The rows of M fall into 3 groups, which share some directions, and each row is roughly a mix of its group's hidden directions.
M:
[[-212,-427,37,-174,228,146,-196,329,264,-79,-278,47],
[-61,-74,-348,-87,519,-58,21,-227,-396,-37,116,-12],
[29,-80,15,484,234,-128,128,395,314,38,-145,-165],
[-134,144,-83,-448,-98,-72,235,-371,-77,-297,223,193],
[200,548,-51,-234,-372,17,-73,46,69,40,-282,-76],
[-287,-88,133,-234,-207,313,288,-344,92,-111,328,29],
[67,190,-35,482,-211,320,-20,-167,-58,205,-53,-370],
[171,-19,-137,261,163,-208,-143,158,-454,380,138,183],
[-374,-310,22,-445,244,172,-179,195,124,47,-115,100],
[92,217,181,336,-236,215,-85,-82,347,-40,212,-388],
[200,-450,265,216,-130,253,-1,153,302,-104,-234,-118],
[5,-102,101,192,2,-53,489,-231,-337,276,286,102],
[-218,-6,-57,-476,-33,-215,-150,-204,-49,-334,179,315],
[174,308,148,327,-466,185,105,-26,190,90,-92,-254],
[69,222,-479,56,-57,307,260,-178,-185,-98,-299,-132],
[325,-156,179,302,-22,-193,75,-315,49,-370,-227,-217],
[205,-147,173,135,101,-283,-195,550,249,67,-117,108],
[142,-263,67,207,141,17,-2,-91,-510,441,101,63],
[111,167,131,388,-164,-139,250,-257,-313,296,252,-49],
[26,157,-388,16,200,-3,-495,107,43,-255,-272,-142],
[-36,-185,174,29,-18,121,-267,368,479,-108,-295,-136],
[170,316,55,-23,-453,-40,407,-272,-144,10,150,113],
[-100,39,-365,-184,229,18,-266,100,154,-392,-376,-61],
[-150,-270,-169,275,607,-152,106,98,-52,3,130,-43],
[-106,119,-408,188,369,-189,161,-205,-120,-314,232,-19],
[78,330,-314,-357,54,-100,-197,-53,137,-464,-75,8],
[-352,-180,-73,-368,77,121,243,-276,-339,114,80,219],
[126,223,-328,-98,170,-329,-335,287,22,-230,-218,135],
[-89,-427,-4,-97,-35,153,215,356,310,-203,-33,314],
[93,422,-328,-271,-106,-17,177,-309,-258,-146,178,96],
[319,-97,31,581,10,-91,-54,141,128,-120,-276,-215],
[-362,-349,243,-427,27,183,45,36,239,-42,148,149],
[-137,201,-237,296,-278,60,-310,-233,-214,-47,-367,-129],
[-196,44,397,-36,-324,-66,68,328,435,111,43,102],
[52,-175,19,-165,140,175,96,185,457,-336,-356,-176],
[-225,321,27,0,-267,143,-546,26,199,39,-59,-212],
[124,168,-174,36,-307,-70,-296,-11,182,-474,-339,14],
[68,239,296,-121,-421,-41,146,41,-159,465,52,155],
[-151,158,-282,-321,14,223,143,-329,92,-437,-108,-121],
[-252,355,-161,-203,-197,-120,-57,-398,-3,-386,116,23],
[90,18,182,193,-4,-390,-177,436,-66,372,0,197],
[-117,-69,121,525,-419,196,-32,196,249,90,32,-29],
[59,-106,176,54,-267,317,322,152,365,-24,-363,-147],
[147,187,-77,-55,7,-213,222,-524,-442,-50,47,-11],
[-57,254,-265,-351,110,29,-488,174,102,-139,-243,-47],
[-134,-170,-49,51,277,143,72,210,385,-176,-434,-263],
[89,154,-320,27,-98,422,376,-209,-66,-90,-260,-216],
[258,482,-153,104,-43,-355,-149,50,-309,222,23,55],
[-71,-532,94,6,402,204,166,241,193,41,-79,-56],
[84,-454,177,527,155,0,224,140,37,115,42,-40],
[124,126,95,175,65,-5,390,-319,-268,257,387,-133],
[-333,58,285,-157,-99,-210,153,131,-15,381,327,261],
[-206,-183,119,236,-55,326,27,402,328,276,179,-28],
[-193,474,-283,179,6,-313,-217,-35,-153,35,291,69],
[-364,-171,-71,-481,222,150,-151,-275,-150,-73,-196,-17],
[354,-59,3,555,-114,23,387,7,49,-63,-98,-136],
[-46,438,-401,84,-28,61,246,-346,-191,-144,-44,-168],
[-18,190,116,334,297,-191,181,-143,-81,259,383,-273],
[222,62,-83,310,-52,-15,-378,-36,-445,362,-18,-45],
[435,81,-69,13,-262,119,-200,409,146,-9,-347,41],
[-28,-541,-3,-98,222,78,204,306,185,-165,-161,231],
[-102,334,-361,-265,138,-246,-173,-147,-10,-419,-12,71],
[-165,-629,123,153,332,103,-143,100,112,-61,70,-9],
[-49,34,-341,-116,7,142,-50,-404,-177,-380,-353,-122],
[2,89,-115,-18,-62,-73,288,-418,-424,18,367,175],
[-313,-116,-53,-256,169,-49,-450,-140,-284,111,284,168],
[-140,-65,272,377,-56,-42,102,-284,-296,419,124,-142],
[57,126,97,-82,-163,177,454,49,434,-206,-257,-188],
[252,-204,-170,160,235,100,-12,26,202,-406,-385,-235],
[-238,-70,67,-105,71,381,177,-379,224,-216,44,-365],
[57,-58,98,34,-210,-370,-209,-329,-174,-301,-398,64],
[142,-482,121,8,303,193,53,376,119,187,-207,-41],
[-228,-154,-183,-500,40,152,18,-211,49,-420,-106,126],
[-125,-23,298,-220,-71,-10,395,294,466,7,-126,28],
[-82,-222,267,-268,30,135,533,-235,25,37,268,52],
[-14,48,136,-248,-247,114,281,43,492,-365,-146,-27],
[335,132,294,484,-73,-176,84,-2,105,155,208,-250],
[-68,510,-112,-16,-202,-239,130,-171,-282,176,281,151],
[27,-16,-180,-70,246,-100,-697,33,-118,-92,128,9],
[-178,-337,192,-50,230,-18,-224,106,-288,465,143,125],
[-215,-3,-116,-332,46,235,283,-483,-68,-249,155,-49],
[102,126,-158,355,298,-81,-343,287,138,33,-219,-306],
[-272,199,-133,-305,-44,-78,-546,-128,-164,-8,209,131],
[218,-203,79,136,-163,234,-29,94,409,-361,-311,-190],
[-87,-381,327,178,175,-27,-73,334,14,440,-13,29],
[144,9,124,356,-53,-54,-355,321,-85,445,-155,-83],
[-17,61,-369,350,358,-123,-299,174,-207,104,-212,-102],
[-1,-154,-105,-504,72,272,-31,-34,255,-411,-173,-5],
[192,364,-319,-267,-115,-136,-53,137,140,-379,-249,114],
[298,172,-51,527,-279,-243,-111,242,30,1,-153,56],
[-149,449,22,40,-102,-331,261,63,-126,318,270,163],
[307,-172,79,27,-231,120,253,411,62,189,-358,189],
[54,162,18,332,302,-346,-115,28,-228,308,341,-79],
[-124,453,-160,291,-62,-223,230,-322,-227,51,173,-94],
[-156,-278,-100,-400,149,268,-40,-14,275,-395,-187,-14],
[-104,92,-213,402,356,53,161,86,101,45,-298,-379],
[107,-120,277,300,-100,-73,555,156,39,293,61,56],
[362,283,-19,508,-266,-104,-89,37,145,-135,-43,-181]]
Here is one row of each group, with its name. Which group are the others in?
[-215,133,-100,-191,-101,-68,-451,-247,-333,54,317,175]
F
[192,-330,-113,-82,381,-178,57,408,44,-103,-271,192]
W
[-105,-96,80,-185,90,231,-213,18,471,-359,-186,-283]
A

[33,107,300,371,-157,-153,161,-170,-200,394,304,-60]
W
[-57,295,-28,350,-255,-248,131,-189,-356,255,198,102]
A
[158,246,-3,497,41,-296,-203,217,-121,316,55,-80]
A
[-77,317,-338,-229,236,-81,-460,-60,-277,62,-33,-46]
F
[-223,-57,-107,-23,-272,394,224,-429,48,-309,57,-73]
W
[-276,290,116,127,-261,-297,-47,25,-66,239,413,229]
F
[21,105,-382,-347,437,155,-162,314,36,7,-119,-37]
W
[-163,437,112,-220,-367,-149,271,46,294,-85,119,127]
F
[212,20,-180,389,-4,-57,391,-325,-302,-91,208,6]
F
